Rows are one point carried round by a steady rotation, each followed by how many ticks it has turned.
The counts run from 0 to 361.
[ 25   3  11 -11  -1  15 -20 -16  -1   2  -9  -1 -20 -15  28 -30  -7  -3
 -26  18  21   3  -5   2   6 -18  -5   1  17 -14  -2  14   0   0  -1 -12
  12 -20]
48
[ 32 -17  12  -1  -2   3  22   2  -7  22  22   2  -8   9 -24   9   9  -1
 -24  -2  -7  -2 -33  14   0   6   8   8 -17 -18  -8   8  14 -17   1  -2
   3  18]
71
[  0  23 -11   0  20  22 -17   2  -1  -6  31   6  -7  18  -3 -10   1  24
 -14  -6 -19  11  -8  13   5   7 -26   9  20   9   5   1  28  13  14 -29
  -7   1]
158
[ 19   0  19 -12  -9 -10  21   5  10  17  14   2  -4   4 -33   3  -6   6
  20  24  23  -5 -10 -23  -5 -25  -2   0 -26 -11  -2  -9 -13   7   4  -6
  16 -21]
318
[ -6   9  16  -6  -2 -13 -27   3  15  -6   9  -5  14 -10  -5  -8 -21  -1
  15 -20  21 -11 -12   3   2   3 -18  36  21   0   8 -19   0   6  -1 -28
 -14   5]
149
[  5  17  -9   2  19   7 -13  -6  -2  13  15  13   7  18  -4   0   4  19
 -31  -4 -12  10  -2   5   0  21 -14  11  24  -4  13  -8  23   6  22 -31
 -11   7]
157
[-12 -15 -24  -4 -40  -4  -8 -13  -5   0  -5  -4  13  11  -6  -2  -3  -2
  -6   6   1  15  -1  -9 -27 -12 -26  -4  11  -8  -9 -13  -4  -2  35  19
  12 -10]
216
[ 12  -7 -15  12 -15  22   7  -4   0 -19   3  -3 -31 -16 -10   9  -7   3
 -15   4 -24   1   4  18  -4 -20  26  -3   5  16  -7  26  14  15   7  15
  20   3]
270
[ -9  -8 -14   2  17 -32   1  -8   4   7   1   7  -2  27  -1  13  10 -18
  -5 -19 -15  16 -14   7 -31  15  38  18  -6   3   7  -1   0  10  -2   8
  11  17]
182
[-19  10 -11  16  15  31  -1   9   3  14   7  12   2  11   3 -18  12  -7
  18  11 -17  -1  26 -13  -1   0 -22 -32 -17 -17  -6 -20 -13   1   3   7
  14   1]
210
[ 21  11  -2   3   3  29 -20  12 -28 -12 -28 -11   7 -12  11 -16  -9 -14
 -22 -29  19  12  15 -10  17  -7 -18   5  21 -12  -8  -3  13   2  -5 -15
 -16   2]
243
[ 29  31 -32   9  12  13  17  -9  -2  -3 -17   5   2 -15  -1  -2 -11 -15
 -18 -11  17 -13   5  10  11  -5 -23  34  12   2   0 -15  -5  -9  -4 -13
 -12   7]
247
[  8   3  15  14   7 -15   3  13  -9  -3  -1  -5  -3  16   6  10  16  15
  -6   9 -21  -1  17   3  17  -5  11  15 -31 -14  -7  24  -9 -15 -31  -7
   6  27]
85
[-13  -3 -31   8 -16  23   4   1  11  -8   2  16   9   3   6  -2  12  13
 -17   5 -20  12  25 -12 -21  -6 -28 -11  -6  -3  -5 -17 -14   3  33  -3
   5   4]
213
[  2  18   5  -4  -4  14  14  -1  -5 -20  11  -1 -12  -1 -16   5 -48 -16
 -16  -1   3 -15 -17  21  14 -18 -25   0  -5  -8  -3   4   4   4 -10  11
  20  16]
261
[ 13   9  14   1  26  -3 -31  10  19   4   0  25 -16   4  14 -19  23  -7
  14   9   2  26  14  -7  -1  12   9  25   2   4  -9  -4  -9  -2  -3 -20
 -17  -3]
141
[ -7   6  -1  10   4 -18  12 -18  24 -20  -3  14 -11  23 -11  20  -5 -14
   3 -27 -24  -2   8  16 -24   2  -2  14 -15  26  -9   6   3  -8 -15   1
  -8  16]
179
[-22  13 -23  16   9  26  -2  21   1   8   4  12  15  16  -7 -17   4 -12
   8   8  -3  -2  17  -8  -2   8 -19 -15 -22 -15  -9 -27 -28  -7  -1   5
   1   6]
209
[ -8   6  -7   5  18 -17  11 -19  19 -13  11  18 -25  18   4  14   5 -22
  11 -22 -19   3   0  18 -26   1  15   3  -6  22  -3  10  -5   9 -16   9
   3  12]
180
[  2  -7 -22   3 -27   0 -11   7  -6 -26   1  -6  -3 -14 -26  13 -15   1
  -1  -9  -4  -7 -13  28   0 -27  23  22   1   8  -9  22 -14   0  -1   5
  11  22]
273
[ -4   6  10  19   1 -10  -3 -24  10   9  22   1   0  -1 -29   1   1 -25
  24 -19 -17 -23 -10  30   6  13  -4   3  16   7  -7 -14  26 -10  15   8
   4  -2]
164
[ -3   1   0  18  -6   6  -2  -3   0   0  15 -10   9   8 -36 -16   5   4
  -7 -20  -2  -6 -18  19 -13  18 -16  25  13   2 -12  -1  38   0  18 -11
   2  -7]
161
[-31   7 -30   6 -14  10  14   2   1 -16  -7  -6  28   2  -5   0  -5  -9
 -11 -21  33 -14   4  10 -29  12 -13  -6  15   0   7 -25  -7   8   3   5
   0 -11]
204
[ 16  -3  28  11 -19  27  -6   5 -15  22   3 -17   6 -20 -22 -11 -15  15
 -20   3   2 -21   1  -4  20  -3  11  -6  10 -23   9  -1  23  -3  14 -12
  11  -4]
62
[ 25  21   3   6   8  26  12 -20 -14   8 -23 -10 -10 -19   6 -10  -9 -28
  -6  -9  15 -13   8  -4  19 -13 -15  -7  29   4   5  -2  21   6  -9  -2
  -3 -16]
245
[  0  -4  13 -20 -32  30 -13  11  -1 -30  16  19  -7 -15  -7   6  11   9
  -3   9  18 -11  33   6   9   2  16 -23  -5  -2  -6  -5  -3  -2  16   7
   1 -17]
312
[  1  10  22   6  10  -5  -5   6 -14  -6  16   3  10  -4 -22 -14   3   5
 -37   8   9 -10  -5  17   3  23   2  17  16  -2  14   6  32  17  13 -12
  15 -15]
353
[  1  19  27 -26  -9 -15 -27 -10  12 -21 -10  14  -2   2  11  14   5   4
  21  -1  10  24  16  -7  19 -16 -16 -12  22   7  -3  11   1  11   8  -6
 -12 -15]
133
[ -7  -6 -18  14  -9  20  21  -1  11  20  -5  12  13   6   1  -3  15   9
 -20  13 -16  12  26 -19 -17   8 -19 -21 -11 -11  -1 -21  -2   0  30   4
   9  -7]
212
[  6  -7  -6 -22 -14  18  -9  23   5  -8  37   8 -14   9  15 -11   4  12
   4  30  19  12  -5  11  -4  15  11  -9 -22 -26 -11  -5  -8  -7   4  22
   4  -3]
308
[  6  16  -4 -25 -17   4  -4   6  10 -28  12   6  -1   6 -35  16  -9  20
  19  12  23 -12  15  -9  10 -30  -3  11 -21  -4  -2 -10 -20   1  11  -8
   4 -12]
316
[  5  -6  31 -17 -20 -26 -22  -2   7  -5 -15  14  19  -5  -2  17  27   2
  -7  -4   9  23  15 -13  -2   2   5 -12  10  -6  -1   7   7  -3  27  -5
 -11   0]
131
[  5   1  10 -23 -27  13  -6  -5   0 -12  15   7  -2 -18  -7  12   3  10
   9  17  20 -15  28   4  14 -10  16 -23   7  -5   1  -6   2   6  21  11
   3 -31]
313
[ 28  31 -35   7  22  18   7  -7   0   0  -4  -4 -20 -11  11  -5 -17 -15
   5  -3   9  -9  -3  16   9  -7 -22  28  13  -2  -4 -17  -5   3  -6 -11
  -3   8]
248
[-16   0  -1  -1 -26   8 -14  14 -14   5  -5 -11  37  -6  10 -13  11  23
 -29  20  26 -12  17   4   7   4  -2  -4   8 -28  11   6 -22 -15  -4  -6
   4   1]
298
[ -5  -2 -30  17   3  28  27  19   4 -11  15  13  -8   0 -17 -11 -17 -16
  -3  20  11  -9  -1  10 -21  -3 -14   0 -19   9  -2  -6 -25   4 -12   9
  10   2]
13
[  3 -10 -13   6 -24  10   8   0 -20   1 -24 -24   9   8  -5  -5  15  11
 -21  -1  19  11  -8   6 -18  -9  12   7   0   2   2  47   1  -7 -27  -3
  -3  -2]
285
[-13  26   5   3  21  -3  -3   4  15  -6  26  10  -9  15  -9  18  -9  -1
  26 -16 -37 -10   2  15  12   0   1  -4 -10  -1  -8 -19   6  12  10   5
   6  27]
167
[ 19  11   0   5   4  -3  19 -10 -16  20   9  15   2   5 -26  -3 -36 -27
 -31   9  -1 -15 -20  15   0  -1   2  10  -9 -14   0   4   5 -14   1  12
  23  12]
263
[ -2  20  -6   9  17   1   3  17   4   1  20   9  -9   6  18   6  11   5
   4  25   8  -7  26   1  18  16  26 -10  -4   0  32   5 -17  18 -34  -2
   0  -3]
99
[ 30 -13   7  -3  -5  10   3  15 -13   1  24  17 -11   4 -16  12  18   6
 -20  -9 -11  -2 -20  26   5   7  18   0 -21 -14 -15  13  10 -20   5 -12
   2  25]
72
[-19  -7  -8  24  15  -8  19  -8  13  29   2 -15   3  25   9 -17  -8 -10
   9  -1   5   4 -10 -10 -32   6 -11  -1  -6   1  16  -1  -8  10 -33  -4
   7  -3]
194
[ -5  16  13  12   6   0 -19  15 -11 -21  17  16  13  -7 -24 -14   2   6
 -24   9   5 -11   1  23  11  19  -7  24  10  11   1  10  19   7  10 -18
   9 -12]
354
[ 20   4  -2  14  10  18  -2  -4 -23  12  15  16 -21   9 -11  -7 -10 -18
  -8  26 -34   4   0  11  20   0  19  -6  -8  -7  -5  21   6  -4  -3  23
  19   5]
266
